boz: [ 98 135 129 139 136]
Vego: [ 86 141 142 143 134]
Teve: [100 139 150 137 139]
Zaluk: [177 136 106 118 145]
naz: [214 132  86 107 148]
gufuz: [ 87 138 131 139 138]
Tuva: [143 133  89 144 147]
mobe: [106 134 125 137 134]
puv: [133 130  87 105 147]
common gufuz Teve:  | [139]
common mobe Vego:  | [134]
gone puv: [105 130  87 147] | [133]
gone Zaluk: [136 118 145 106] | [177]

rek: [129 122 106 136 132 120 146 116 134]
tagor: [117 119 168 124 139 121 103 130  54]
vezi: [114 147 144 132 170 109 174  96 140]
godi: [106 138 130 126 113 130 137 140 117]
Makor: [155 124 151 130 147 120  99 116 111]
midu: [171 142 151 146 147 117 170 140 134]
leku: [149 132 125 140 120 145 133 139 118]
Saza: [ 98 120 170 143 108 133  99 136 157]
nor: [129 122 106 136 132 120 146 115 118]
guvep: [106 149 133 135 124 119 123 141 138]
common leku tagor:  | [139]
common guvep Makor:  | [124]
gone midu: [140 171 146 142 134 117 151 147] | [170]
gone leku: [149 120 125 140 139 118 145 132] | [133]

pasam: [132 124 129  81 101 121 117 120 130 141  61 112  71  98  68 169 171 131
 133  72 118 160 174 129 141 131]
noz: [183 104 111 128 186 170 159 139 193 170 150  95 147 107 110 110 124 121
 143 105 158  66 126 144 159 130]
Voku: [105  85 144  90 107  80 127 140 139 146 108 127 113 103 106 153 139 123
 136 134 112 151 182 133 135  93]
mal: [120 135 123 120 104 130 126 110 146 128  50 108  82 106  91 147 173 115
 105  83 118 154 180 101 127 120]
duket: [156 117 152 196 156 140 139 163 179 155  71 102 131 155  83  95 118  88
 129 126 108 128 149 101 144  83]
asked: [120 135 123 120 104 130 126 110 146 128  50 108  82 106  91 147 173 115
 105  83 118 154 180 101 127 120] | mal
gone mal: [147 173 120  83 115 146 130 180 120 135 105 123 106  91 120  82 110 128
 101 126 127 154 118 108 104] | [50]
gone noz: [170 110 170 139 159 186 193 150 110 104 147 144 107 183 111  95 128 124
 126 105 121  66 158 130 159] | [143]

Poso: [144  80 169 139  85 135 101  78  90 166 154 164  82 143 155  54  84 106
  80  78  71 162 138 144  68 142 117  98 167 117 103 171 171 167 168 131
 170  86 125 117  77  88  66  90  67 170 131 141 170  88 172  88  90]
lefi: [142 142 101  64 127  60 142 153 127 104 108 101  61  64  53 159 131 136
 152 156 157 104  56 117 151 157  81 148  98  83  99  98  91 103 100  68
 101 124 124  89 156 141 161 127 164  80 120  54  98 149  93 151 127]
Zefuz: [ 51 142 101  64 127  60 141 153 127 104 108 101 136  64 105 159 131 136
 135 156 157 104  56 117 151  76  81 148  98  83  99  98  91 103 100  68
 101 124 124  89 156 141 161 127 164  80 120  54  98 149  93 151 127]
asked: [ 51 142 101  64 127  60 141 153 127 104 108 101 136  64 105 159 131 136
 135 156 157 104  56 117 151  76  81 148  98  83  99  98  91 103 100  68
 101 124 124  89 156 141 161 127 164  80 120  54  98 149  93 151 127] | Zefuz
asked: [142 142 101  64 127  60 142 153 127 104 108 101  61  64  53 159 131 136
 152 156 157 104  56 117 151 157  81 148  98  83  99  98  91 103 100  68
 101 124 124  89 156 141 161 127 164  80 120  54  98 149  93 151 127] | lefi
gone lefi: [104  99 101  98 142 156 136  98 159  56 141  64 153  60 127  53  80 127
  93 152  54 161 103 149  91  98 157  81 101 127  89 100 120 101  83 108
 131 151 156 151 157  64 124 148 142 104  68 124 142  61 164 127] | [117]
gone lefi: [ 91 151 104 131 148  56 159 142 152 124 108  89  53 117 136 127  83  64
  99  98 127  98 101  64  68 149 157 101 100  98 157  81 124  80 156 142
 120  93 164 127 153 161 156  61 127 101  54 104 142 103 151 141] | [60]

Ligo: [115 133 143 148 125 126]
fadog: [115 133 143 144 160 128]
Sifov: [119 123 151 113 140 115]
tuv: [119 123 151 113 140 134]
runo: [ 87 143 133 135 144 128]
common Ligo Sifov:  | [115]
asked: [115 133 143 148 125 126] | Ligo
common fadog Sifov:  | [115]
gone Sifov: [119 151 115 123 113] | [140]

zat: [ 83  85  79  86  83  80  85 148  76  93  96  71  93  81 140  76 155  76
  81  69  81 123  75  93  97  70  84  76  74  81  82  83 146  82 209  79
 102  78]
mar: [194 202 213 191 196 206 194 115  80 184 192 213 192 198 112 207  96 208
 203 216 209 152 212 187 186 197 192 207 207 210 210 207 120 196 174 206
 176 208]
Dur: [ 83  70  59  80  81  73  81 155  65  94  96  61  91  80 154  67 167  63
  74  61  71 131  68  90  98  65  76  71  66  63  68  68 154  73 103  64
 105  64]
gone Dur: [ 81  68  63 167  94 105 131  90  61  64  65  71 103  76  68  61  73  96
 155 154  80  71  98  66  65  63  74  91  80  73  70  68  81 154  67  64
  83] | [59]
asked: [ 83  70  59  80  81  73  81 155  65  94  96  61  91  80 154  67 167  63
  74  61  71 131  68  90  98  65  76  71  66  63  68  68 154  73 103  64
 105  64] | Dur
asked: [194 202 213 191 196 206 194 115  80 184 192 213 192 198 112 207  96 208
 203 216 209 152 212 187 186 197 192 207 207 210 210 207 120 196 174 206
 176 208] | mar

Mido: [101 180 126 209 149 120 126 137]
tis: [122 153 134 177 141 124 130 131]
gib: [110  92 120  55 109 139 120 128]
Tesu: [122  92 105  55 109 139 120 128]
losa: [136  82 115  95 123 151 125 132]
gone tis: [131 124 130 177 122 134 141] | [153]
common Mido gib:  | [120]

seve: [162 120 137 195]
Difim: [203 146 134 120]
kobi: [162 117 196 121]
mivid: [210 145 133 195]
common kobi seve:  | [162]
gone seve: [137 120 195] | [162]
gone kobi: [117 162 121] | [196]
gone seve: [137 162 120] | [195]
gone kobi: [121 117 162] | [196]
common mivid seve:  | [195]
common seve Difim:  | [120]

mude: [153  48 224 199 119 105 149]
kolus: [127  52 103 163  77 195 100]
tobug: [147  49 193 211 113 106 152]
fizep: [150  49 202 203 105 107 147]
medo: [138  50 147 117  85  48 112]
fekef: [107  55  47 192  66  46 145]
Bigo: [117  53 103 167  79 197 104]
gimis: [137  50 140 185  90  57 114]
belag: [126  52 215 168  24  25 144]
kebov: [151  49 204 227 109  89 179]
sulim: [156  48 224 202 109  98 158]
common Bigo medo:  | [117]
common mude medo:  | [48]
gone fizep: [107 150 105 202 147  49] | [203]
gone belag: [168 144  52  25 215 126] | [24]

Pag: [172  91  92  96 130 100 186 132  56 113 134 153]
Susim: [132  96 131  90 103 199  98  90 147  84 136 141]
Ket: [118  96 133 158 158 199 184 171 130  90 171  91]
Nupum: [145 181 131 137 174 199 101 103 153 155 162 138]
vegok: [ 97 164 156 134 121 196 118 107 169 101 193 117]
Bafur: [132 135 131 100 103 199  98  90 147  84 136 141]
rafu: [103  65 111 112 114 136  86 136 152  51 190 135]
sen: [122 145 102 100 123 204 103 109 179 157 173 125]
kemun: [109 148 120  65 158 201 164 152 158 145 190 147]
common Nupum kemun:  | [145]
common vegok Pag:  | [134]
common kemun vegok:  | [164]
common sen Susim:  | [103]
gone rafu: [ 86 190  51 136 111 114 152  65 112 136 103] | [135]
gone sen: [122 103 145 102 123 100 125 109 157 173 179] | [204]

big: [148 142 159  94 151  98 120 136 149 145  63 140  97  73 172 199 132 115
 128 142 169 145 207 112 144  76 137 147 154 160 133 169 167 132 148 172]
gofot: [160 142 146  92 104  68 118 145 173 137  77 115  89  36 164 201 138 115
 124 168 202 116 187  93  98  88 127 144  97 172 135 173 129 132 110 159]
tato: [129 130 148 126 119  52 140 113 158 154  91 134  82  45 183 200 150 126
 142 156 181 119 187 100 110  76 137 124  97 161 100 129 137 108 103  44]
geb: [157 148 150  92 107  75 118 138 174 139  72 112  92  36 168 197 138 117
 123 167 200 117 189  91  99  92 130 144 102 173 132 177 133 133  87 159]
Goriv: [189 164 139 105 106  54 109 139 176 136  99 139  77  57 177 128 155 130
 148 148 185 121 134  94 103  69 146 125 103 143 104 150 133 108  94 161]
fup: [156 152 166 159 144  77 145 106 113 181  68 127  80  78 196 194 136 111
 125 122 182 135 175 133 146  89 109 150 112 153  78 133 161 112 138 180]
dapo: [156  88 159 150 121  57 154 102 144 163  80 134  85  46 186 193 148 115
 130 147 185 116 191 106 127  86 127 133  99 165  92 118 143 123 114  72]
nog: [187 160 139 106 106  52 110 136 175 137  98 138  78  54 176 206 155 130
 148 149 185 121 184  94 104  71 144 125 101 146 105 149 133 109  95 162]
Lagiz: [154 147 161 150 153  74 146 108  71 179  68 126  83  76 194 196 134 112
 127 126 183 135 177 128 143  86 111 150 110 158  85 135 161 114 137 181]
asked: [148 142 159  94 151  98 120 136 149 145  63 140  97  73 172 199 132 115
 128 142 169 145 207 112 144  76 137 147 154 160 133 169 167 132 148 172] | big
asked: [154 147 161 150 153  74 146 108  71 179  68 126  83  76 194 196 134 112
 127 126 183 135 177 128 143  86 111 150 110 158  85 135 161 114 137 181] | Lagiz
asked: [129 130 148 126 119  52 140 113 158 154  91 134  82  45 183 200 150 126
 142 156 181 119 187 100 110  76 137 124  97 161 100 129 137 108 103  44] | tato
gone Goriv: [161 139  69 185  94 121 150  94 103 189 155  99 104 108 139 164 148 136
 177 148 143  57 130  54 146  77 109 134 125 105 139 106 128 176 103] | [133]
asked: [187 160 139 106 106  52 110 136 175 137  98 138  78  54 176 206 155 130
 148 149 185 121 184  94 104  71 144 125 101 146 105 149 133 109  95 162] | nog
gone big: [148  97 172 154 207 142  98 172 151  63 199 144 136 167 128 140 145 160
 149 148 145 132 169 112  94 120 132 147 169 142 137  73 115 159 133] | [76]
gone tato: [126 100 148  76 119 130 108 150 103 183 124 154 140 134 200 181  91 156
  82 126 100 137  97 158 119 161 142 110  44 129 137 129 187  52 113] | [45]

geta: [127 189 194 174]
tas: [173 153 223 120]
nazek: [ 91 110 175 104]
viz: [119 186 201 138]
Sim: [106 174 188 123]
fani: [185 184 137 125]
rogu: [132 205 170 154]
Zon: [115 191 199 138]
ledaf: [184 208 180 206]
Dobaz: [205 192 185 144]
gone Zon: [191 115 138] | [199]
common Zon viz:  | [138]
common Dobaz fani:  | [185]
common rogu Dobaz:  | [205]
common Sim geta:  | [174]

defig: [156 148 177 133 135 146 197 136 101 104 138 189]
Gatu: [ 95 114 114  71 132 165  89 129 131 199  87 124]
foso: [146 155 109 168 121 149 214  94 112 150 131  85]
zemid: [156  66  96 105 100 138  42 165 140 108 155 158]
gozo: [120  81 138 113 179 135  68 148 130 144  65 144]
Nege: [145 141  41 145  80 117  96 126 132 137 129  64]
riri: [170 139 172  83 196 111 136  65 188 142 158 126]
bifi: [127 147 136 137 131 101  72 182 104 106 135 186]
veki: [132 152 137 143 171 107 136  55 140 137 138 128]
Runil: [170 139 172  83 196 111 129 153 114  97 100 113]
common zemid Gatu:  | [165]
common veki Gatu:  | [132]
gone bifi: [136 147 135 186 127 106 182  72 104 101 131] | [137]
gone bifi: [147  72 131 182 101 137 135 186 127 106 104] | [136]
common bifi Gatu:  | [131]
gone Nege: [ 80  64 132 126  41 129 137  96 145 145 141] | [117]

bufim: [126 122 116 140 116 117]
kile: [127 116 110 145  28  53]
bobil: [126 122 116 140 166 153]
gone bobil: [122 166 140 126 116] | [153]
gone kile: [116 110 127 145  28] | [53]
common bobil kile:  | [116]
common bufim kile:  | [116]

sulo: [108 127 126 199 157 185]
rus: [163 144 142  62 180 158]
dutad: [134 107 162 194 188 193]
Fonen: [137 189 157 108 190 189]
Pigi: [197 131 121 104  71  97]
zabo: [203 160 112  78 113 120]
asked: [203 160 112  78 113 120] | zabo
gone zabo: [160 203 113 120  78] | [112]
gone dutad: [162 194 134 188 107] | [193]
asked: [137 189 157 108 190 189] | Fonen
gone Fonen: [189 108 137 157 189] | [190]

